Each path below is one point turned by a fixed rotation once a step. After each direction that follows a path, write how fast that rotation turns it, in degrees each step (0 if it stays still).
Each turn is a multiple of 5 degrees from 10 to 175, or 0.
Each row of a path follows its step; steps can be skipped.

step 0: [  6 -22 -17 -44 -39  -6 -24  15   6   2 -51  12 -39 -12  -9  12  -3  18
  13 -38   0 -13   8  24  21  11  -6   8   7  19  58]
step 1: [-14  23 -47   1   8  -6   2 -16   5  31 -12   6   1 -39   1  14 -26  49
  -3  25 -13  17   8   0  47  32 -40  -2  10  38 -11]
step 2: [-17  23  -3  -7  31  16  22  14  -9  -1 -39 -17 -23 -14  -3 -15  31 -28
   3  -4   0  74  15 -28  36 -27 -22  -5 -15   2 -12]
step 3: [ 30  16  16 -24  13   3   5  37 -24  14  -2 -35  -2  -1  17 -11 -26  -3
 -13  46   5  16  10   6   0 -42  -3  57   3  -5  50]
step 4: [ 33   1   6  46 -25  16  -4  25  15   0 -41 -27  24 -31  36  25 -15  41
   8 -17 -16  21  -1  -4 -44   0 -19  18  10 -18   4]
step 5: [ -8 -10 -11  44  22 -15   4 -29  -9  17 -26 -13  -4   4  55 -45  33   1
 -41 -18 -15 -18   4 -10 -30  -7 -25  -4   4  42   5]
step 6: [ 15 -28   2 -18  -2 -20  64 -29  23  12 -13  21 -20   1  32 -11  -3 -33
  11   4   3   6 -22 -23 -10  22 -14  -5 -29 -10  58]
step 9: [  5 -13  27 -10  50  37 -16 -27  20   5  10  21   5 -19 -19  -8  25  32
 -21  -3  15  -9 -24   3  34  -5 -30  31  24  -4  52]
step 11: [ -6 -16 -29 -10 -12 -14  21  15  -9  20   5 -20  29 -19   7  -1  48 -20
   0 -46   3   7  52  28  14 -19  21  49   8  28   4]
step 14: [ 11  48 -10  34  23 -21  26 -25 -30   4  -6   1   1   8 -22  -4  29 -34
  24  31  -4   7  10 -49 -36 -17  15  37   6  -4   8]
step 15: [ 11  -7   8  12 -60  19 -20  -9  -7 -21  -7  12 -14  24   9  -6  22   1
 -10  -4  31  22 -34 -11 -21  -6  25  60  11 -10  46]
Speeds:
[ -3  11  18  15  -6   3 -18  -3   9  11  -8  -3 -12  -9   1   7 -12   0
  -6 -12   0 -18  14   8   5   5  -1   8 -12  -4  -1]	90
[  7  15 -10  -2 -13 -13  -4   9  -8   3  -3 -13  12   2  -4  -1  -3   4
   7 -11  -8  -6   6  -7   2  11  18   2  18 -12  14]	100
[ -6  -7  -9   3  22   1 -17  -6  -3   4 -10  10  11  -1  -7 -12   0  13
  -1  -4 -16  -5  -1 -17  -1  15 -12  -7  -8  -4   4]	90
[ 10  -4   5  -7 -13 -13 -11  -1  -4   1 -11  -4   3 -12  -1  -8  -4   1
  -2  13   0  15  15 -22  -1 -10  -5  14  -3   8 -15]	35
[ -1 -17  10  -2   6  -5   7 -11  -2  -6  -7  10  15  -4  -3  -6   1  -5
  10  -1  15 -16  12   7  10   4   1   6  18 -14 -13]	25
[ -7 -15  15 -11 -11   0  -3   8  -6  15  -1  -5   1  15  -1  11   7   0
   1  11   9 -12  -7 -14   8   0 -13   1  -1  -2  20]	120
[ -2 -21  -9  -6 -15 -11   4  -2   4   8   5   5  -4  -5  16  -4   2  -5
   3 -14  -3  -3  10   5  -1  20   0  -8  -4  23   1]	65

step 0: [  7 -28 -14   1 -43 -10 -20   8  14  22  65  17 -24  12 -26 -17  -1  -1
  30 -38  -9   2 -38 -35  60   9  -4 -11 -33 -33  -4]
step 1: [ -1 -18  33 -14 -45  45  -6 -27 -57  -8  11  32 -22  -5 -36  -8  30  24
  33 -14  -4  43 -26 -14  25  14 -19   0 -36  19  21]
step 2: [-34  10  34 -10  21  14 -30  28 -44 -10  -2  -6  -8  16 -41   1  19  14
  34  -2 -36  20  19 -64  -3 -26  17 -20 -50 -29  11]
step 3: [-19  15   7   3  10  35 -34   4  23 -10 -57   1 -31  12  18  -8  16 -43
  21 -14 -26  56 -16 -56  20 -11   2 -49   0  12  11]
step 4: [ -5   5 -25 -24  -8  -8 -39   2  32  -9   3   6 -62  28 -13 -16 -60 -29
  19 -16  11  46 -36 -38 -30   0  16  11 -25 -21   7]
step 6: [ 34  51  -1  30  -1   8  -1   8  -1 -14  75 -10 -30   9 -22 -11   2  -8
   9  -1 -45 -23   3 -61  11  18  17  -4 -43   3  13]
step 8: [-50   8  15   0  27   4 -15  19 -10   9   5  34 -38  -1 -12  11 -23   8
 -15 -21 -41   5 -53 -16  13 -25 -23  32 -68 -37  -5]
step 10: [  9  -7 -23 -41  -3  59 -56   0 -10  33  25  -2 -33  13 -14  -1  -1 -21
   6  12 -19  -4 -13 -32 -14  51  30 -14 -30 -41  29]
step 11: [ 54  -8  30   3  19  35 -38 -14  -6  -5 -48   8 -49 -17 -40  -1  18 -18
  26 -31  24  -5  -8  -1   6  21  41 -18 -46   2   6]
step 12: [ 25  11  11  48  10   3 -26 -30 -10  20  13  20 -13  -8  -1   5 -37 -16
  18 -54 -34  18   8 -35  -5 -34  47 -11 -59 -16 -20]
step 13: [ 22  15  36  20 -32   6   2  -8  56  -1  18  51  -1   1  14  29  19 -25
  43 -24 -27  56 -13  -5 -11 -13   1 -10 -36   7  42]
Speeds:
[-15   2   1   3  -4   8  -9  -7  19   8 -17   2  -9  -9 -13  -9  -9  13
  -2  -2  -4  -7  12  -9  -9  12   9   4  16  -1   3]	55
[  3  -6 -13 -13 -16  -9  -1  -1   2   5  12  10   8   0  -7  -3 -13  10
   3  12   1   5  -1   7   6  19  -9  -2  -5   4  23]	80
[  6   5 -13  -3   9  -9   4  -9   5  10  -4  -3   2 -12  -4 -15   8  -3
  18   6   2  18   4  -2 -24  -9   0 -12  -9   8  -4]	40
[  2   5   4 -22   8   0  -2  -9  -6 -12 -11   5  19  -5   9  -7  -4  -3
  -1  -6   7  13   3  -9  10  10  23   2  -1 -13   1]	45
[ -5   6   0  -4 -10  -6 -15  10  -8 -13   4   0  -3  10 -15 -19   6   7
  -6   0   1  12 -14 -18   6  -2  -8  -7   9  10 -13]	10
[ 30  -6  -6  11 -14  -6  -9 -10   4  -9  12 -10  -3 -18  -6  -4   0  -1
  -2 -12   4  -7   2   1   3   4  11   8   0  -1  -9]	60
[ -1  19 -10   0   6  -2  18  -1  10 -10  -3  -6  -1  -9   4   0  -2   3
  -3  21  -6  -9 -19  -7   2  11  -3  19  -6   2 -10]	35
[ -6   0  -1  -3 -20  16   9  -5  10  11  19  -2   2   6  21  -5   2 -14
   7  -2  -2   0  -8 -10  -1   3  12  -7  13   9  -5]	115

step 0: [-24  31  25 -15  40 -16 -33 -59  15 -46  11  18  66  14  14 -20  25  43
  17   2 -25  -9  -9   0   1  -3  15   9  10 -39   7]
step 1: [  5  21 -28  42 -12 -31 -16  25  -5  -7  53   2  20  33  51  -2   1 -34
  -7 -12  61  -4  11 -48  37 -20  -3   6  23   2  18]
step 2: [-24  -8   4 -29  19   0  24   9 -54 -70 -35 -20  33  -7   7 -14  39 -16
   3 -45  10 -22   3  12 -29  25  12 -11  38  26  15]
step 4: [-26  -4  -7 -73  17  -1 -58  20  17  -7 -21   4  -9  -7   5  15   9  13
  31  20  45   9  -1  49 -23 -35  -6 -23  43  14   6]
step 5: [ 18   0 -23  39  15 -13 -50 -11   6   9   4  28  -1  43  -5 -45 -27 -37
  62  -7 -31  25   9   4   3  39 -13 -29  -2  40  -2]
step 6: [-42  23  20 -13 -33  -5 -17 -36 -37  -1  27 -25   5 -28  15 -30  16  35
  17 -18  38  29 -10  28  22   7  21 -67 -13 -24 -15]
step 8: [-23  33 -23 -15  16 -11  10 -19   2 -57   6  13  31 -35  16  39  12 -40
   5 -20  10  14 -17  60   8  18 -42   3 -31 -41  21]
step 10: [-22  15 -16 -62  -2   2  -5  48 -31 -37  22 -28   2 -30  14 -28  27 -36
  10  43 -11  28 -28 -15   4  -3 -33 -10 -16  43  -6]
step 11: [ 53 -47  19 -10  25  36   9  10 -18   6   2 -30   0  28  17  13 -54  24
  21 -21   3 -14  14  26  27  29 -39 -47 -17  34   2]
step 14: [-69  -2 -20  42 -24 -70  21   1 -36  -8  -5 -29  -5 -14 -31   5 -18  -7
  -2   7 -15   5 -26  46  42   6 -17 -10   3   4 -16]
step 15: [ 25  -7  28  13  13  34  76  24  -2  51  28  -2 -17 -37   2 -20  16 -37
 -18   8  10  25  -5  36  -3  42  30 -14   5  -5  20]
Speeds:
[-11  14  -5  12  -4   6  -7   1   5   7  -7  -5 -22  -8 -10  -1 -10  11
  13   5   0  -8  10   2 -16   7  -7 -18  10   4  -2]	45
[  0 -25  -7  -5  -3 -19  -3  -6   0   2 -12  -7  -4  -5  -7  10  -4  11
 -11  -7  17   5   6  -7  10  -2  -3  -9  18  -1  -4]	145
[ -5   4   6  -8  -3   4   0   0  11  19   1  -6  -9  -9   8   2  11 -17
   3   0  15   1  -8  -9  -4 -10  11   9  13  21  11]	130
[ -9  13  10  -8  11   5   3 -14  -2 -18 -15 -15   3  -1  -1   1   4   0
 -10   9   5  14 -11  11 -10  -8   3  -5   6  -1 -16]	175
[ 17   1   2   0  -5 -10   7   1 -20  -5  -1 -16 -11  -5   0 -16   3   0
  -8   4   8 -18  -9  -2   0   8  14 -13 -13   9   3]	85
[ -5   7  -6 -11   4   0  10 -11  10  -3   5  -3  17 -12  10   3 -16  -3
  -6   9   3 -14  -1 -25  -6  13  -9  -5  -3  -5   2]	40
[-14  -4  -1  -1 -15  14  25   8  -9   0   5  -9   6   2   7  -5  -3   7
  -4 -12 -10  16  13  -6   1  -2   5 -11   1  15  -3]	85
[  7   8   9  -9  -1  -3 -11  -4   7   5  -3  -2   7  -4 -10  -5 -22   5
  20 -12   0   6  -2  -8  12 -10  16  -4 -13   4 -14]	55
